128 stands for zero in the data rows.
Some points:
[121 108 108  99 149 155  88 158 110 191  49  82  66 156  85 157 136 196 159 113 171 117 115 111 153 129 151 123 153  64 143 138 154 100  85 134 128 182 167 140 171 144 117]
[ 94 129  68  93 162 126  31 151 160 161 135 173 108  98  99 103 110 123  93  77  87  96 153 118 109 138  70  97 172 165 179 148 108 106 101 139  65 123  98 130 127  50 130]
[131 131  88 152 159 155 142 150 125 107 155 138 142 102 194 164 115 114 106 122 152 170 137  92 184 100 147  76 121  56 156 157 136 101 146  87 136 121 113 163  62 125 115]
[159 157 135 153 109 134 183 150  71 170 116 146 105 129 129 107 141  51 106 165 112 150  89 125 122 139 110 164 112 122 162 116 191  99 155 103  80  79 124 148 164  88 118]
[120  98 181 128 151 117 139 162 158  77 130 158 204 120 151 156 138 176 158 150  42 126 128 114 144 115 103 180 203 105 133 101 145 121 136 127 110 128 125 167 142 112 177]
[ 99 153 165 191 130 129 131 108 100 170 113 141 106 175 129 138 147 138 189 123 222 122 203 147 103 115 127 190 127  99 149 101  92  84 161 106 130 102 113 166  54 121 129]
[110  80 136 139 157 126 136 101 118 128 136 147 128 122 144 131  51 114 119  75 144 172  83 155 104 153 142 100  98 128 107 110  63 157 134 166 122 101  75 102 182 170 115]
[114  93 171 127 128 119 112 117 150 131 101 163 124 106  95  98 182 114 132 150 139 176  68 132 145 143 105 101 136 124 156 144 129 146 123 133 154 152 167  77  68 139  96]
[140 108  94 137 131 135 110 151 140 140  92 115 100 154  76 152 124  84 182  89  79 131 114 126 133 118 225 150 153 215 167 154 105 135 108 100  84 160 179 157 132 131 116]
[133 109 149  89 150 149 186 104  56 152 117 135  93 133 117  94 115  87  97 151 126 116 103 154 118 134 153 161 124 108 132 144 174 101 174 142  90  77 128 130 111  68 198]
[114 104 131 137  63 166 109 190  57 125 114 104 140  98 120 124 124  93 171 153  61  65 142 123 106 153  95 114 122  80  98 114  85 138  88  86 155 112 132 104 102 145 116]
[127 130  92 124 139 101  89 149 137 167  88  56  82  77 118 134 151 110  62 110  75 144 145 124 104  98 206 136 211 155 173 126 138 130 126  91  87 111  74 122 145 175 127]
[ 96 128 133 115 155 161 194 115 180 157 150 158  99  97  70 159 143 128  88  73  88 104 152  73 105 106 115 143  99 112 183 156 117 146 140  89 174 125 120 129 140  90 114]
[ 96 123 103 199 126 111 125  55 149  61  96  81 146  82 128 163 104 142 138 125 151  82  92 156 138  87 115 150 152 119 122 108 164 137 113 104 136 123 124 151 124  78 170]
[165 126 143  94 121 194  59 129 134  61 147 151 138 167 111 117 110 131 136  67 138 146  98 112 141 108 163 139 127 124 157  24 154 144 112 125 103  86 122 116 141 123  93]
[ 48 117 153 142 147 118 104 139  57 116 144 147 135 113 140 126 228 108 109 108 145 140 107 112 116 144 110 105 103 138 133 115 120 137 145 164 141 134  80 116 178 183  99]
[139 174 186 110 106 152 113 104 131 136 119  80  94 149 167  84 114 189 138 130 123 175 141  84  74 107 118  55 102 164 144  91 129 133 157 131 164 103 127 138  93 134 174]
[116  56 150 104 163 106 119 160 181 123 186 110 104 149 145  78 106  89 156 120 152 118 165 135  97  95 115 135 107 114 125 140 151  89  92  76 131 149 160  74 155 134 122]
[157 162 169 149 131 133 155 103  76 112 141 110  67 136 141 140 136 176 101 163 101 138 111 160 128 160 103 152  97  99 177 155  63 116 150  84  11 196 137 136 141 109 137]
[ 73 116 107 135 101 146 118  68 167 177 152  84 180 102 122 117 102 111  92 123 114 168  88 151 126 180 130 148 135 154  91  48 139  21 166 143 122 157 155 138 119 123 102]
[119 148  77 153 127 148 122 115 163 124 143 107 153  99  82 118 110 120 109 162 105 161 167 153 107 196 157 144  81 115 139  82 186 174 193 161 132 157 117 128  98 144 130]
[139 108 139 106 121 146 156 129 137 119 171 136 126  66 142 179  81 162 133 192 192 145 144  84 165 129 129 106 145 192 147 156 105  87 105 122 143 117 103 172  73  99 113]
[108 137 157 129 138  91  89 139 155 212 136 131 228 139 166 173 154 171 157 130  71 105 107 139 149 115 145 132  68  97 145 113 130 148 128 112 121 108 131  53 124  74 217]
[133 143 204 149 160 153 141 130 129 125  68 144 161  76 114  83 112  81 111 111 138 155 211 134 152 107 107 145 138 152 129 138 124 113 156 159 139 135 152  99 171 135 125]
[134 161 111 122 147 151  91 152 105  55 200  84 167 157  58 127 136 148 161 114 146 158 123 102 133  93 157 119 157  94 127 159 139 116  85 105 100  68 153 101 155 161 121]
[128  66 134 128 159  62 143 176 123 110  89 144 106 188  84 146  98 188  78 124 108 156 108 107  85 126  94 103 170 140 100 131 148 116 175 109 147 113 106 140  53 109 152]
[117 144 152 179 134 125 138  92  87 155 140 144 109 180 147 108 121 143 215 140  91 135  84 170 123 152 141 136 128 116 183 158 100  91 153 138 191 123 102 160 185  79 129]
[144 133 139 133  83 137 152 206 179 153  96 106 132 120 163  81 115  98 155 139 129  87 132 141 154 222 124 124 138  85  98 113  87 173 103  83 146  79 126 104 122 131 104]
[100 135 119 131  64 137 148 190 175 129 113 106 123 113 157 107 130 116  72 155 100 184 151 172 131  40 157 162 120  94  94 103  43 133  94 180 151 205 118 138 131 130 112]
[151  99 175 147 162 167 125 118 150 119  80 140 111  64 113  73 157 180 128 112 144 122 175 171 169 116 106 148  94 119 118 146 143 142 125 154 140 128 127 112 172 128 105]
[110 110 125 127 141  85 104 154 185 119 126  98  70 165 167 215 120 111 160 177  98 119 155 109 131  97 127 145  82 156 143 132 164 117 173 169 132 108 129  51 134 138  78]
[109 177 131 100  82 118 141 169  56  84 106 144 118 102 153 116 101 126 174 132  96  89 147 165 101 181 176 127 142 112  70 136 114 101  75  96 143 119 109  81 114 140 145]
[111 134 108 109 137 123 110  76 122  80 116  86 153  89 164 129 157 137 109 130 161 104  65 105 156 119 126 203 174 131  80 131 152 171 115  67 188 145 103 162 149  79 136]
[140 150  90 121 147 140 163  74 135 133  37 140 173 167 166 152 148 120 134 157 131 107 148 156  63 116  91  81 118 194 108  87 165 153  53  66  80 166 102 128 132 116  72]
[115 139 130 108 117 128 156  66 164  47  96 107 152 179 128 181 163  81 113 133 137 106 175 146 195 164 122  57 162 147 144 114 105 158 108  92 171 113 114 151 150 108 196]
[159 105 117  94 120 147 206 132 143 111 145  93 156 156 145 138 155 121 210 110 141 121 121 150  89 105  91  71 167 128  80 164 139 142 189 171  97 165  95 147 122  78 106]
[128 157 168 157 158 138 160 125 141 126 114 163  97  96 105 123 154  97 125 127 137 139  76 149 139 129 104 135 155 142  97 109 105 173 135 161 154 115 186  93  55 162 106]
[131 158 115 149 182 143 122 149 111 111 121 135 101  92 185 138 137 123 117  86 109 132 144  96 215 131 134  70 122 105  94 140 133  90  96 142 123 127 108 177  77 111 141]
[ 98 121 150 158 115  75 150 118 119 133 125 166 138 109 147 103  61 130 143  99 166 133 113  70 103 149 115 124 121  83 159 127 107 150 148 184 120 155  67  94 176 165 122]
[159 130  67 121  68  86 152 101 128 129 162 189  90  63 103 121 147 193 159 129 114 166 180 177 178 121 132 120 142 136 104 134 137 123 146 139 156  97 139  82 171 162 131]
[162 112 163 134 187 107 116 112  46 123 146 143 133 113 174 116 143 113 112  98 138 147 106 149 120 140 143 122 120 130 140 115 120 150 125 160 149 167 217  94  88 169 114]
[ 69 148 171  73 143 127 123 133 148 160 159 142  93 121 161 203  76 103 161 130  94 119 126 147 145 114  99 175 110 168 138 147 145 137 146  97 138 105 141  83 143 162  88]
[170 151 115 124  89 141 117 150 124  88 154 152 151 139 100 118 124 130 134  54 136  87 120  97 127 113 148 146 172 123 188  75 124 121  85 166 139 104 178 116 120 141  94]
[120 125  72 170  67 160 105 127 108 128 154 204 125 202 157 103 128 157 116 118 148 161 165 158 138 108 106 151 125 157 117 175 160 148 121 112 154 133 144 106 150 137 137]
[ 88 178 147 134 117 158 124 209 158 128 153 112 145 115  67 114 119 117 100 161 154 143 146 151 111 193 158 141 117 177 118 112 183 161  78 172 140 200 115 115 109 132 175]
[197 165  75 131 136 139 122 115 177 155 124  76 191 107 118 117 123 111  93 148 116 108  82 139 101 162 135 146 112 125 132 203 145  70 148 130 168 142 135 112 123 174 130]
[141 129 132 128 109 114 141 102 116 153 163 107 164 156 151 143 123 119 102 172 151 114 152 140 118 108 114  85 181  86  88 130 138 161 100 176  59 116 155 133 146  69  81]
[179 120 148 131 155  96 129 169 105 139 177 138 136 103  71 163 123 175 104 133 138 112  88 110 116 103 127  89  81 203  81 114 113 131 173  87 138 120  98 152 161 102 124]
[161 146 121  85 125 165  78 114 114 134 152 124 159 120 142 159 126 109 187 143 152  76 125 169 122  93 101  86 195 110 102 128 118 169 207 148  92 198  94 155 126 196 149]
[123 120  94 131 107 151 141 110 131 165 127 103 117 156 165  77 132 170 132 137 139  97 158  58 159 132 166  64 106 178 113 111  99 151 213 100 128 137 185 114 126 156 146]
[124 151 147 132 155 127 145 117 110 119 121 147 103 183 121 104 139 161  87 185  93  78 111 156 108 108 133 127 114 101 162 104  64  74 146 137 179 126 136 175 165 112 118]
[ 97 167  77 100 116  88 126 182 177  61 108 187 144  94 178 156 150 135 139 147 194 131  90 127 125 126 112 150 130 108 141  99 136 139 137 106 130 119 174 159 170  67 186]
Along one direction, these points spread out more than along any other. Take the direction at right angles to it along which they spread out most. Then take the direction at right angles to both along which they spread out most. Go by this last direction. Where along it does each point below lie, from 0 to 99? The average is 50, and the first point in the table lies past the average. One standard deviation of the points above along it is 16.
[150 118 186 150  99 129  95  96 204 132 130 192 107 152 142  94 146 116  89 149 115  88  82 134 115 157 166 130  99 110 124 184 187  61 131 127  76 127 121 146 107 183 119] 60
[184 100 167 101 117  65 122 148  80 153 154 140 113 121 104 165 134 144  70  71  95 121 177 114 111 143 124 137  84 104  90 129 159 162 135 108 163 146 109 190 156  97 116] 61
[120 109 111 138  43 148 125  77 103 127 109 102 127 126 126 118  96 128 120 133 133 146 125  61 115  93 109  68  86 151 114 145 127 153  89 146 122 119 175 140 127 154 171] 44
[107 104 109  90 170  73 103 121 151 151 155  96 118 113 120  67 100  72 187 187  98 134 161 129 118  99 100 144  82 140 155 145 150 152  79 127 138  99 155 210 135 171 133] 58
[111 120 110  85 118 117 111 138 105  91  45  99 202 154  87 156 110 186 120  91 165 132 116 139 120 129 177 153 123 104 161 174 113 136 118 138  79  48 155 160 120 161  85] 58
[138 188 136 122 149  36 137 117 140 140 128 128 110 186  50 126 109  79 123 106 158 143 121  87 207  92 127 117 104 119  90 134 123 124  96 112 125 136  94 147  83  88 120] 61
[152 114  87 146  82 128 157 130 123 139 159  56 100 173 146 109 136 158 110  88 152 111 117 181 163 125  56 169 106 175 139 118 113 136 102 148 144 110 136 119 121 182 155] 43
[125  74 122 124 153 113 124 112  73 108 157 135 130  86 123  97 183  90 132 133 178 133 135 134 105 147 156 122 109 136 149 129  89 141 143 166 142 128  66  73  73 119  87] 40
[144 107  88 104 100 134 157  98 112 111 135 109 138 171 149  76 150 169 142 144 109 172 152  43 159 160 114 195 122 168 109 134 117 127  92 141 125 145 111 117 118 154 146] 45
[142 130  97 135 140 168 181 110 132 175 172 133 151 159 140 174 121 122  88 141 141  95 148 128  94 123 138  99 192  85 112 131 143 171  73 182 107 159 113 131 155  85 116] 47
[175 133 119 161 153 149  72 105 164 146 115 194  83 131 103 155 140  77 121 151 132 135 102 110  79 166 123 180 116 121  55 165 113  83 163 136 129 115 147 142 131 160 167] 58
